Each row of this table is followed by its label. One hidden rule gives the labels. It looks at one to three of the table's principal directions, none of them among the few with the most spread.
array([ 0.4,  0.3, -0.4, -0.1, -0.3, -0.8,  0.2,  0.0, -1.2, -0.5, -0.3,  0.7,  0.1,  0.7, -0.6,
       -0.5,  0.1, -0.1, -0.6,  0.0,  0.2, -0.3, -0.4, -0.1, -0.3, -0.2, -0.1, -0.1]) 0
array([ 1.3, -1.1, -1.6, -0.1, -1.2,  0.9, -1.5,  0.2,  2.8, -0.1,  1.4, -1.3,  1.2, -0.8,  2.7,
        0.2,  0.0,  0.1,  2.0,  1.6, -0.1,  1.9, -0.3,  0.7,  0.2, -1.3,  0.5, -1.0]) 1
array([-0.1,  0.9, -2.1,  0.4, -0.3, -0.3,  0.0,  1.0, -1.0, -2.2, -2.3, -1.3, -1.8,  0.7, -0.2,
       -1.4,  0.3,  1.4, -1.1, -0.9,  0.2, -2.6,  1.1, -1.9,  1.7, -0.4,  0.8, -1.6]) 3
array([-0.2,  0.4,  1.0,  0.1,  0.4, -0.7,  0.5, -0.2, -1.2,  0.3,  0.1,  1.4, -0.1,  1.0, -1.3,
        0.1,  0.2, -0.3, -0.7, -0.5,  0.2, -0.1, -0.7,  0.1, -0.8,  0.7, -0.5,  1.4]) 3
array([-1.3,  0.6,  0.6, -0.2,  0.6,  0.6,  0.2, -0.6,  0.3,  0.8, -0.4,  0.4, -0.4, -0.9, -1.2,
        1.4, -0.1, -0.2,  0.0, -0.5, -0.6,  0.2,  1.3, -0.2, -0.3, -0.1, -0.6,  0.8]) 3
array([-0.1, -0.5,  0.7, -0.1,  0.6,  0.7, -0.1,  0.5,  0.8,  0.1, -0.1, -0.5, -1.0, -0.4, -0.2,
        0.1,  0.9,  0.2,  0.1,  0.3,  0.0, -0.1,  0.7, -0.6, -0.5,  0.4, -0.6,  1.6]) 0
array([-0.1, -0.5,  0.4, -0.3,  1.0, -0.5,  0.8,  0.5, -1.3, -0.2, -0.5,  0.1, -0.2, -0.6, -0.4,
       -1.2,  0.3, -0.4, -0.3,  0.5,  0.7, -0.4, -0.9,  0.2, -0.1,  0.0,  0.3, -0.9]) 3
array([ 0.0,  1.7, -1.0,  1.0, -0.9, -0.2, -0.8, -0.3, -1.1, -0.9, -0.3,  0.2,  0.1,  1.1,  0.3,
       -0.2, -0.6,  0.2, -0.4, -0.6, -0.1, -0.6, -0.1, -0.2,  1.0, -0.2,  0.8, -0.9]) 2
array([ 1.2, -1.7,  1.0, -0.1,  0.0,  0.5, -1.0,  0.3,  2.3,  1.0,  2.1,  0.3,  0.8,  0.0,  1.1,
        0.4,  1.3, -0.5,  1.5,  1.9,  0.4,  2.4, -1.3,  0.8, -1.8,  0.1, -0.9,  2.7]) 0
array([ 1.7, -1.5, -0.7, -0.2,  0.0, -0.7,  0.2,  1.7, -0.7, -1.7, -0.5, -0.7, -1.0,  0.8,  0.6,
       -2.2,  1.4,  0.6, -0.7,  0.3,  0.9, -0.7, -1.1, -0.8, -0.3,  0.6, -0.2,  0.3]) 3
array([ 0.6,  0.2, -0.4,  0.6, -0.4,  0.1, -1.3,  0.2,  0.9, -0.1,  0.8,  0.3,  0.3,  0.7,  0.6,
        0.1,  0.8,  0.0,  0.9,  1.2,  0.4,  1.1, -0.8,  0.1, -0.5, -0.5,  0.0,  1.2]) 5
array([ 0.2,  0.0, -0.2, -0.4, -0.2, -0.1,  0.1, -0.1,  0.3,  0.2, -0.1,  0.0,  0.5, -0.4, -0.2,
       -0.2,  0.0, -0.1,  0.4,  1.3,  0.2,  0.0,  0.5,  0.0, -0.2, -1.1,  0.0, -0.8]) 0
array([-0.3,  1.1, -0.9,  0.7,  0.3, -0.2, -0.1,  0.6, -2.1, -1.7, -1.5, -0.2, -1.6,  0.6, -0.7,
       -1.0,  0.4,  0.5, -1.2, -1.2,  0.1, -1.4,  0.2, -1.0,  0.7,  0.4,  0.3, -0.2]) 1
array([-1.4,  0.6, -0.1, -0.1,  0.5, -0.7,  1.3, -0.4, -1.8, -0.1, -1.2,  0.1,  0.0, -0.4, -0.7,
       -0.2, -1.4, -0.1, -1.0, -1.6, -0.1, -1.3, -0.2,  0.2,  1.3,  0.2,  1.0, -2.5]) 2
array([ 2.9, -3.2, -0.1, -1.2, -0.9,  0.3, -0.8,  0.7,  3.4,  0.7,  2.4, -0.7,  2.0, -0.7,  2.6,
       -0.6,  1.0, -0.4,  2.3,  3.5,  0.7,  2.6, -1.2,  1.2, -1.8, -1.1, -0.6,  0.4]) 5
array([-2.5,  0.9,  4.0,  0.3,  2.1,  0.7,  0.1, -1.9, -0.3,  3.4,  1.9,  3.0,  0.8, -1.0, -2.4,
        3.2,  0.0, -2.1,  0.7, -0.3, -0.5,  2.9, -0.9,  1.9, -2.4,  1.3, -1.3,  4.3]) 0
array([-0.2, -0.5,  1.4, -0.7,  1.0, -0.8,  1.4, -0.1, -1.9,  0.5, -0.2,  1.1,  0.2, -0.3, -1.4,
       -0.6,  0.0, -0.8, -0.8, -0.1,  0.4, -0.2, -0.8,  0.5, -1.0,  0.6, -0.5,  0.3]) 3
array([-0.5,  0.4,  0.6,  0.1,  0.1, -0.1, -0.7, -0.9,  0.7,  1.4,  1.4,  2.0,  1.1,  0.3, -0.7,
        1.9,  0.3, -0.9,  0.9,  0.5, -0.1,  2.4, -1.2,  1.0, -1.5, -0.3, -0.7,  2.4]) 2
array([ 0.1,  0.0, -0.2, -0.6,  1.1, -0.9,  1.9,  1.0, -3.5, -1.7, -2.5, -0.9, -1.4, -0.7, -1.1,
       -2.9,  0.0,  0.3, -1.8, -0.1,  0.7, -3.2,  0.5, -1.0,  1.0,  0.0,  0.7, -3.2]) 1
array([ 1.1, -0.8, -0.8, -0.4, -0.7,  1.1, -1.3,  0.4,  3.3,  0.2,  0.7, -1.0,  0.3, -0.7,  1.0,
        0.5,  1.2,  0.4,  1.8,  2.6, -0.1,  1.2,  1.5, -0.6, -0.8, -1.7, -0.7,  1.0]) 0
array([-1.2,  1.7, -0.4,  0.7,  0.6, -0.2,  0.1,  0.1, -2.0, -1.0, -1.5,  0.2, -1.4,  0.5, -1.2,
       -0.3,  0.0,  0.3, -1.1, -1.2,  0.0, -1.5,  0.3, -0.9,  1.0,  0.2,  0.5, -0.3]) 0
array([-0.3,  1.3, -2.1,  0.8, -0.1, -0.7,  0.3,  1.1, -2.5, -2.8, -2.6, -1.2, -1.9,  0.9, -0.1,
       -2.1, -0.1,  1.2, -1.6, -1.6,  0.4, -3.1,  0.2, -1.7,  2.4,  0.0,  1.5, -2.6]) 0
array([-1.0,  1.2, -0.3,  0.6,  0.4,  0.7,  0.0,  0.2, -1.1, -1.0, -1.5, -1.1, -1.6, -0.4, -0.3,
       -0.4, -0.2,  0.6, -0.9, -1.3, -0.4, -1.8,  1.5, -1.0,  1.4,  0.4,  0.6, -1.0]) 2
array([ 1.4, -0.6, -1.5,  0.1, -0.8, -0.6, -0.3,  0.9, -0.1, -1.5, -0.3, -0.5, -0.3,  1.1,  0.9,
       -1.4,  0.5,  0.7, -0.3,  0.1,  0.5, -0.5, -0.8, -0.6,  0.3, -0.2,  0.3, -0.5]) 3
array([-0.5,  1.8,  0.2,  0.3,  0.2, -1.0,  0.6, -0.5, -2.9, -0.3, -1.0,  1.4,  0.1,  0.9, -1.8,
       -0.5, -0.5, -0.4, -1.2, -0.3,  0.3, -1.2,  0.0, -0.1,  0.1, -0.2,  0.3, -0.8]) 4
array([-1.7,  1.4,  0.1,  0.0,  0.5,  0.3,  0.4, -1.0, -0.9,  0.6, -0.8,  0.3,  0.1, -1.2, -0.9,
        1.0, -1.2, -0.4, -0.1, -0.8, -0.6, -0.4,  1.1,  0.3,  0.8, -0.5,  0.5, -1.5]) 1
array([ 2.1, -1.8,  0.0, -0.9, -0.5, -0.2,  0.4,  0.9,  0.8, -0.4,  0.2, -0.8,  0.1,  0.2,  0.6,
       -1.4,  0.9,  0.4,  0.0,  1.5,  0.5, -0.3,  0.3, -0.4, -1.0, -0.1, -0.8,  0.3]) 1
array([-1.6,  2.1, -1.9,  0.7, -0.9,  0.3, -0.5, -0.8,  0.4, -0.4, -1.2, -0.7,  0.1,  0.0,  0.2,
        1.0, -1.5,  0.7,  0.2, -0.9, -0.7, -1.2,  1.4, -0.6,  2.4, -1.4,  1.5, -2.9]) 3
array([ 2.0, -0.8, -0.4, -0.6, -1.1, -1.5,  0.7,  0.4, -0.9, -0.7,  0.0,  0.4,  0.8,  1.6,  0.1,
       -1.7,  0.0,  0.3, -0.8,  0.7,  0.7, -0.9, -0.8, -0.2, -0.4, -0.1, -0.1, -0.8]) 1
array([ 1.0, -0.1, -3.1, -0.4, -0.9, -0.2,  0.2,  1.5, -0.1, -2.7, -2.6, -2.7, -1.3, -0.2,  0.9,
       -2.4,  0.1,  1.7, -0.5,  0.6,  0.3, -3.1,  2.0, -2.1,  2.2, -1.7,  1.1, -4.0]) 3
array([ 1.1, -1.6,  0.1, -0.4, -0.5,  0.7, -1.0,  0.0,  2.9,  1.1,  2.1, -0.2,  1.7, -0.9,  1.9,
        0.6,  0.4, -0.6,  2.2,  2.2,  0.2,  2.7, -1.0,  1.3, -1.1, -0.9, -0.2,  0.5]) 0
array([ 1.0, -1.2, -0.6, -0.9,  0.5, -1.1,  1.5,  1.4, -2.1, -1.7, -1.7, -0.9, -0.9, -0.2, -0.2,
       -2.9,  0.5,  0.4, -1.3,  0.4,  0.9, -2.2, -0.3, -0.8,  0.4,  0.0,  0.3, -2.2]) 3
array([ 0.0, -0.2,  0.1, -0.1,  0.6, -0.4,  0.7,  0.6, -1.6, -0.9, -1.0, -0.2, -1.0,  0.0, -0.6,
       -1.2,  0.3,  0.2, -1.0, -0.6,  0.3, -1.2, -0.1, -0.5,  0.2,  0.7,  0.0, -0.3]) 0
array([ 1.2, -1.0,  0.8, -0.5, -0.2, -0.2,  0.0,  0.0,  0.2,  0.6,  1.2,  0.7,  0.9,  0.2,  0.1,
       -0.1,  0.4, -0.6,  0.3,  0.9,  0.2,  1.3, -0.8,  0.8, -1.5,  0.3, -0.8,  1.3]) 4
array([-0.2,  0.6, -1.5, -0.3, -0.6,  0.0,  0.5,  0.0, -0.5, -0.9, -1.5, -1.3, -0.1, -0.7,  0.3,
       -0.7, -1.1,  0.6, -0.4, -0.3, -0.3, -1.7,  1.6, -0.6,  1.7, -1.0,  1.0, -3.5]) 4
array([ 0.8, -1.9,  0.4, -0.9,  0.8,  0.7,  0.3,  0.9,  1.2,  0.1,  0.2, -1.4, -0.2, -1.9,  0.8,
       -0.9,  0.9, -0.2,  0.8,  1.7,  0.4,  0.4,  0.3,  0.1, -0.6, -0.3, -0.3, -0.4]) 5
array([-0.3, -0.9,  2.0,  0.1,  0.4,  0.5, -0.6, -0.9,  1.8,  2.3,  2.6,  1.5,  1.3, -0.2,  0.3,
        2.2,  0.1, -1.1,  1.2,  0.1, -0.3,  3.2, -1.6,  1.7, -1.9,  1.0, -1.0,  3.4]) 3
array([-0.5,  1.0, -0.3,  1.0,  0.0,  0.3, -0.6,  0.3, -0.2, -0.8, -0.6, -0.2, -1.4,  1.1, -0.3,
        0.2,  0.5,  0.7, -0.7, -1.4, -0.2, -0.8,  0.3, -1.0,  0.6,  0.8,  0.0,  1.3]) 5
array([-0.9,  2.5, -3.1,  0.9, -1.4,  0.0, -1.0, -0.1,  0.3, -1.5, -1.9, -0.8, -0.7,  1.1,  0.1,
        0.3, -0.7,  1.4, -0.2, -0.7, -0.4, -2.0,  1.7, -1.7,  2.5, -1.8,  1.4, -2.2]) 2
array([ 0.8, -0.4, -1.2,  0.2, -0.5,  0.4, -0.9,  0.6,  1.2, -0.7,  0.2, -1.1,  0.0, -0.1,  1.4,
       -0.5,  0.4,  0.4,  0.8,  0.9,  0.2,  0.3,  0.0, -0.2,  0.5, -0.7,  0.5, -0.7]) 1
array([-2.2,  1.9,  0.4,  1.0,  0.5,  1.1, -1.2, -1.1,  0.8,  1.1,  0.4,  0.9, -0.3, -0.4, -0.9,
        2.7, -0.2, -0.4,  0.7, -0.9, -0.9,  1.3,  0.6,  0.2,  0.1, -0.1, -0.1,  2.0]) 3
array([ 1.0, -0.7,  0.5,  0.2, -0.3,  0.0,  0.0,  0.4, -0.1, -0.4,  0.4, -0.4, -0.4,  0.7,  0.5,
       -0.5,  0.2,  0.3, -0.7, -0.8, -0.1, -0.2, -0.1, -0.1, -0.3,  1.4, -0.5,  1.1]) 2
array([ 0.9, -1.8,  0.9, -0.8,  0.6, -0.5,  0.7,  0.4, -0.2,  0.4,  0.9,  0.5,  0.6, -0.5,  0.2,
       -0.6,  0.5, -0.7,  0.1,  0.7,  0.5,  1.1, -1.5,  0.9, -1.3,  0.5, -0.6,  0.7]) 3
array([-0.6,  0.9,  2.2,  0.6,  0.7, -0.3, -0.3, -0.7, -0.7,  1.4,  1.1,  2.5,  0.3,  1.2, -1.8,
        1.2,  0.8, -1.0,  0.0,  0.4,  0.3,  1.3, -1.1,  0.5, -1.9,  0.8, -1.0,  3.7]) 0
array([-0.2,  0.2, -1.4, -0.8, -0.1,  0.4,  0.5,  0.0,  0.0, -0.5, -1.4, -1.5,  0.2, -1.9,  0.3,
       -0.7, -0.8,  0.2,  0.3,  0.9, -0.3, -1.2,  1.9, -0.4,  1.3, -1.8,  0.8, -3.8]) 1
array([-0.6,  1.8, -2.0,  0.2,  0.0, -1.3,  1.0,  0.4, -3.6, -2.1, -2.8, -0.2, -0.8,  0.4, -1.0,
       -2.0, -0.9,  0.5, -1.6, -0.8,  0.4, -2.9,  0.3, -1.0,  2.1, -1.1,  1.6, -4.1]) 3
array([-0.3,  0.7,  0.5,  0.0,  0.0,  0.6, -0.7, -0.7,  0.6,  1.0,  0.7,  0.7,  0.7, -0.5, -0.3,
        1.1,  0.1, -0.6,  0.9,  1.1, -0.2,  1.3,  0.5,  0.5, -0.8, -0.8, -0.4,  0.8]) 4
array([-0.8,  0.4, -0.1, -0.1, -0.3,  0.0,  0.4, -0.5,  0.4,  0.4, -0.4,  0.0,  0.0,  0.2, -0.4,
        0.8, -0.7,  0.4, -0.3, -1.0, -0.5, -0.6,  0.8, -0.3,  0.6,  0.0,  0.1, -0.3]) 3
array([-1.8,  0.6,  0.4, -0.3,  0.4,  0.7,  0.5, -1.1,  0.9,  1.4, -0.2,  0.0,  0.4, -1.4, -0.6,
        1.8, -1.2, -0.3,  0.4, -0.6, -0.9,  0.1,  1.4,  0.3,  0.6, -0.5,  0.1, -0.8]) 3
array([ 0.4, -1.5,  1.5,  0.1,  0.0,  0.7, -1.2, -0.4,  3.2,  2.0,  2.9,  1.0,  1.1,  0.3,  1.0,
        2.0,  0.9, -0.6,  1.8,  0.9, -0.1,  3.5, -1.6,  1.3, -2.0,  0.8, -1.2,  4.1]) 2
array([-0.2,  0.5,  0.9,  0.4, -0.3,  0.1, -0.5, -0.8,  0.4,  1.0,  1.1,  1.0,  0.6,  0.7, -0.3,
        1.3, -0.2, -0.3,  0.2, -0.4, -0.3,  1.1, -0.3,  0.6, -0.7,  0.5, -0.5,  1.8]) 4
array([-0.2, -0.3,  2.6,  0.2,  1.0, -0.8,  0.5, -0.5, -1.5,  1.4,  1.5,  2.4,  0.7,  0.9, -1.2,
        0.4,  0.3, -1.3, -0.4, -0.3,  0.5,  1.4, -2.5,  1.4, -1.9,  1.7, -0.8,  2.8]) 0
array([-0.8,  1.1, -1.3, -0.2,  0.3, -0.4,  1.3,  0.6, -1.9, -1.7, -3.2, -1.3, -1.7, -0.3, -1.2,
       -1.6, -0.4,  1.1, -1.6, -0.8,  0.1, -3.8,  2.2, -1.9,  2.1, -0.7,  0.9, -3.2]) 3
array([ 0.8,  0.5, -3.3,  0.1, -1.6, -0.6,  0.2,  1.1, -0.3, -2.7, -2.4, -2.1, -1.3,  1.2,  0.8,
       -1.8, -0.4,  2.0, -1.2, -1.1, -0.1, -3.2,  1.7, -2.2,  2.5, -0.9,  1.0, -3.2]) 3
array([-0.6,  0.2,  1.7, -0.2,  0.7, -0.6,  0.8, -0.7, -1.2,  1.2,  0.4,  1.7,  0.6,  0.3, -1.4,
        0.6, -0.2, -0.9, -0.5, -0.3,  0.1,  0.5, -0.8,  0.8, -1.1,  0.7, -0.6,  1.2]) 3
array([ 0.0, -0.2,  0.1, -0.4,  0.7, -0.4,  0.7,  0.5, -0.9, -0.4, -0.9,  0.0, -0.7, -0.2, -0.9,
       -0.8,  0.6,  0.0, -0.5,  0.4,  0.4, -0.8,  0.2, -0.6, -0.3, -0.1, -0.2,  0.0]) 3
array([-0.9,  1.1,  0.3,  0.7, -0.1, -0.9, -0.1, -0.8, -1.3,  0.4,  0.6,  1.9,  0.5,  1.4, -0.8,
        1.0, -0.6, -0.5, -0.6, -1.7, -0.1,  0.8, -1.7,  0.7, -0.1,  0.9,  0.1,  1.2]) 2
array([-0.7,  1.7, -0.9,  0.3, -0.7,  0.0, -0.4, -0.9, -0.2,  0.2, -0.4,  0.3,  0.8, -0.1, -0.2,
        0.7, -1.1, -0.1,  0.3,  0.2, -0.4, -0.2,  0.9,  0.1,  0.9, -1.4,  0.7, -1.8]) 4
array([ 1.6, -1.2, -2.8, -0.4, -1.4,  0.4, -1.0,  1.1,  2.9, -1.2, -0.2, -2.1,  0.1, -0.2,  2.2,
       -0.8,  0.6,  1.2,  1.3,  1.7,  0.2,  0.0,  0.7, -1.0,  0.8, -1.9,  0.5, -1.6]) 2
Which label does each new row get?
array([ 0.8, -1.7,  1.7, -0.2,  0.2,  0.2,  0.0,  0.0,  1.1,  1.1,  1.9,  0.4,  0.6,  0.1,  0.7,
        0.5,  0.3, -0.5,  0.4, -0.2,  0.0,  1.8, -1.4,  1.1, -1.4,  1.5, -0.9,  2.4]) -> 1
array([ 0.4, -0.3, -0.4,  0.6, -0.7,  0.3, -1.0,  0.0,  1.2,  0.0,  1.1, -0.2,  0.3,  0.6,  1.3,
        0.6, -0.1,  0.2,  0.6, -0.6, -0.3,  1.2, -0.8,  0.4,  0.1,  0.5,  0.1,  0.9]) -> 1
array([ 0.7, -0.9,  0.8,  0.6, -0.3,  1.9, -2.2, -0.2,  3.4,  1.2,  2.7, -0.5,  0.7, -0.8,  2.0,
        1.6,  0.8, -0.4,  2.3,  1.4, -0.4,  3.2, -0.2,  1.0, -1.3,  0.2, -0.7,  2.8]) -> 2
array([ 0.3, -0.4,  0.4, -0.4,  0.4, -0.6,  0.7,  0.2, -1.4, -0.2, -0.1,  0.3,  0.2, -0.2, -0.3,
       -1.0,  0.0, -0.4, -0.5,  0.1,  0.4, -0.2, -0.7,  0.4, -0.3,  0.3,  0.0, -0.6]) -> 1
array([-0.5,  1.1,  1.4,  0.6,  0.1, -0.8, -0.2, -1.1, -1.1,  1.2,  1.2,  2.4,  1.2,  1.3, -0.9,
        0.9, -0.4, -1.0, -0.1, -0.2,  0.2,  1.2, -1.8,  1.2, -1.0,  0.5, -0.1,  1.6]) -> 1
array([ 0.6, -1.0, -0.2, -1.0,  0.1, -0.7,  1.4,  0.5, -0.6, -0.4, -1.0, -0.7,  0.0, -0.5, -0.2,
       -1.5, -0.2,  0.2, -0.5,  0.6,  0.4, -1.4,  0.4, -0.4,  0.3, -0.5,  0.2, -2.0]) -> 3
array([ 1.8, -1.9, -0.1, -1.4,  0.5, -1.0,  1.9,  1.7, -1.9, -1.6, -1.7, -1.3, -1.0, -0.3, -0.4,
       -3.4,  0.9,  0.5, -1.5,  0.9,  1.0, -2.6,  0.4, -1.1, -0.2,  0.1, -0.3, -1.8]) -> 5
array([-0.9,  1.8,  0.0,  0.7, -0.7,  0.6, -1.1, -1.2,  1.1,  0.9,  0.5,  0.7,  0.4,  0.7, -0.4,
        2.0, -0.5,  0.1,  0.5, -0.4, -0.8,  0.6,  1.1, -0.1,  0.1, -0.4, -0.2,  1.2]) -> 4
array([-0.2, -0.5,  0.9,  0.1,  0.4,  0.7, -0.1,  0.1,  0.8,  0.5,  0.4, -0.5, -0.4, -0.5,  0.3,
        0.3,  0.2,  0.0,  0.3, -0.1, -0.1,  0.2,  0.2,  0.1, -0.2,  0.7, -0.3,  0.9]) -> 4
array([-0.7,  0.6,  0.2,  0.3,  0.2, -0.8,  0.5, -0.2, -1.2,  0.0, -0.4,  0.9,  0.0,  0.9, -0.7,
        0.0, -0.4, -0.1, -0.7, -1.0,  0.2, -0.6, -0.9,  0.1,  0.3,  0.5,  0.4, -0.1]) -> 2
array([-0.2,  1.2,  0.2,  0.7, -0.2,  0.0, -1.1, -0.6,  0.0,  0.5,  1.0,  1.5,  0.6,  0.8, -0.4,
        1.1,  0.3, -0.6,  0.5,  0.4,  0.0,  1.5, -0.7,  0.5, -0.8, -0.3, -0.2,  1.7]) -> 1
array([-0.2,  1.0, -1.5,  0.0,  0.1, -0.6,  0.7,  0.7, -2.1, -1.9, -2.4, -0.9, -1.3,  0.1, -0.7,
       -1.7, -0.1,  0.8, -1.2, -0.4,  0.3, -2.7,  1.0, -1.4,  1.5, -0.7,  0.9, -2.7]) -> 0
array([ 1.6, -0.6, -0.8,  0.3, -1.2, -0.6, -0.8,  0.5,  0.5, -0.8,  0.9,  0.3,  0.3,  1.8,  1.0,
       -0.5,  0.6,  0.4,  0.0,  0.0,  0.3,  0.7, -1.3,  0.0, -0.5,  0.4, -0.3,  1.3]) -> 0
array([ 0.7, -0.6,  0.3, -0.1, -0.3,  0.1, -0.6,  0.0,  0.8,  0.4,  1.1,  0.3,  0.7,  0.0,  0.5,
        0.2,  0.4, -0.4,  0.7,  0.9,  0.1,  1.4, -0.6,  0.6, -0.9, -0.1, -0.4,  1.0]) -> 1
array([ 1.1, -1.7,  0.6, -0.7, -0.2,  0.0,  0.0,  0.1,  1.2,  0.7,  1.4,  0.2,  0.8, -0.2,  0.7,
        0.2,  0.4, -0.4,  0.6,  0.7,  0.1,  1.6, -0.8,  0.8, -1.4,  0.4, -0.9,  1.3]) -> 0
array([ 1.1, -1.2,  0.1, -0.2, -0.5,  0.4, -0.6,  0.1,  1.8,  0.5,  1.5, -0.3,  1.0, -0.3,  1.4,
        0.2,  0.3, -0.2,  1.2,  1.2,  0.1,  1.6, -0.6,  0.7, -0.8, -0.2, -0.3,  0.6]) -> 1
array([-1.2,  1.4, -0.1,  0.6,  0.5, -0.2,  0.4,  0.0, -1.6, -0.6, -1.4, -0.1, -0.9,  0.2, -0.8,
       -0.4, -0.4,  0.3, -0.8, -0.9,  0.1, -1.7,  0.4, -0.6,  1.2,  0.1,  0.8, -1.2]) -> 5
array([-0.7,  1.9,  0.5,  1.5, -0.6,  0.1, -1.2, -1.1, -0.2,  0.5,  1.0,  1.4,  0.4,  1.7, -0.2,
        1.5, -0.6, -0.2,  0.0, -1.2, -0.4,  0.8, -0.7,  0.5,  0.1,  0.7,  0.2,  1.7]) -> 2
array([-1.0,  0.9,  0.3,  0.6,  0.3,  0.3, -0.4, -0.5, -0.4,  0.3,  0.2,  0.5, -0.2,  0.0, -0.3,
        0.9, -0.2, -0.2,  0.0, -0.9, -0.3,  0.4, -0.2,  0.3,  0.2,  0.4,  0.2,  0.6]) -> 1
array([-0.1, -0.2,  0.6,  0.1,  0.3, -0.5,  0.5, -0.1, -1.1,  0.2,  0.4,  0.7,  0.3,  0.2,  0.0,
       -0.2, -0.4, -0.4, -0.4, -0.8,  0.1,  0.3, -1.4,  0.8, -0.2,  0.8,  0.1,  0.0]) -> 0
array([-1.4,  1.4,  0.4,  0.4,  0.4, -0.9,  0.8, -0.6, -1.9,  0.0, -1.0,  1.3, -0.6,  1.2, -1.8,
        0.5, -0.5,  0.1, -1.4, -1.9, -0.2, -1.2, -0.1, -0.4,  0.4,  0.8,  0.0,  0.5]) -> 2
array([ 3.2, -3.5, -0.6, -1.1, -0.6, -0.3,  0.5,  2.2,  1.1, -1.7,  0.0, -2.2, -1.0,  0.4,  1.7,
       -2.7,  1.6,  1.1, -0.5,  0.7,  0.7, -0.8, -0.2, -1.0, -0.7,  0.9, -0.9,  0.5]) -> 5
array([-0.5, -0.2,  0.9, -0.4,  0.8, -0.2,  0.9, -0.2, -1.0,  0.5, -0.2,  0.4,  0.1, -0.6, -0.7,
       -0.1, -0.4, -0.5, -0.4, -0.3,  0.0, -0.2, -0.3,  0.5, -0.2,  0.4, -0.1, -0.4]) -> 0
array([-1.3,  2.7, -1.5,  0.8, -0.4, -0.6,  0.1, -0.4, -2.1, -1.2, -2.0,  0.2, -0.7,  0.9, -1.1,
       -0.2, -1.0,  0.6, -1.1, -1.3, -0.2, -2.2,  1.0, -1.1,  1.9, -0.8,  1.2, -2.2]) -> 0
array([-0.5, -0.1, -0.2, -0.3,  0.2,  0.4,  0.4, -0.1,  0.4,  0.2, -0.5, -1.0,  0.2, -1.3,  0.3,
       -0.2, -0.6,  0.0,  0.4,  0.6, -0.1, -0.6,  0.9,  0.1,  0.9, -0.8,  0.7, -2.2]) -> 1
array([-0.5,  0.1,  1.0,  0.2,  0.8, -0.5,  0.8,  0.0, -2.0, -0.1, -0.2,  0.5, -0.4,  0.1, -0.6,
       -0.5, -0.4, -0.4, -1.0, -1.4,  0.1, -0.5, -1.0,  0.4,  0.1,  1.3,  0.2, -0.1]) -> 1
array([-1.1,  1.2,  0.7,  1.2, -0.1,  0.5, -1.0, -0.8,  0.7,  0.8,  1.0,  0.8,  0.0,  0.9, -0.1,
        1.8, -0.3, -0.1,  0.3, -1.3, -0.5,  0.9, -0.5,  0.4,  0.1,  0.9,  0.0,  2.0]) -> 1
array([-0.2, -0.8,  1.8, -0.1,  0.9, -0.3,  0.5, -0.2, -0.2,  1.2,  1.2,  1.3,  0.5,  0.0, -0.4,
        0.4,  0.3, -0.8,  0.1, -0.1,  0.3,  1.3, -1.8,  1.1, -1.3,  1.2, -0.5,  1.9]) -> 3
array([-1.5,  1.3,  0.2,  0.2,  0.3,  0.1,  0.2, -1.0, -0.7,  0.7, -0.3,  0.7,  0.4, -0.5, -0.8,
        1.1, -1.0, -0.4, -0.1, -0.7, -0.4,  0.0,  0.4,  0.4,  0.5, -0.3,  0.4, -0.8]) -> 0
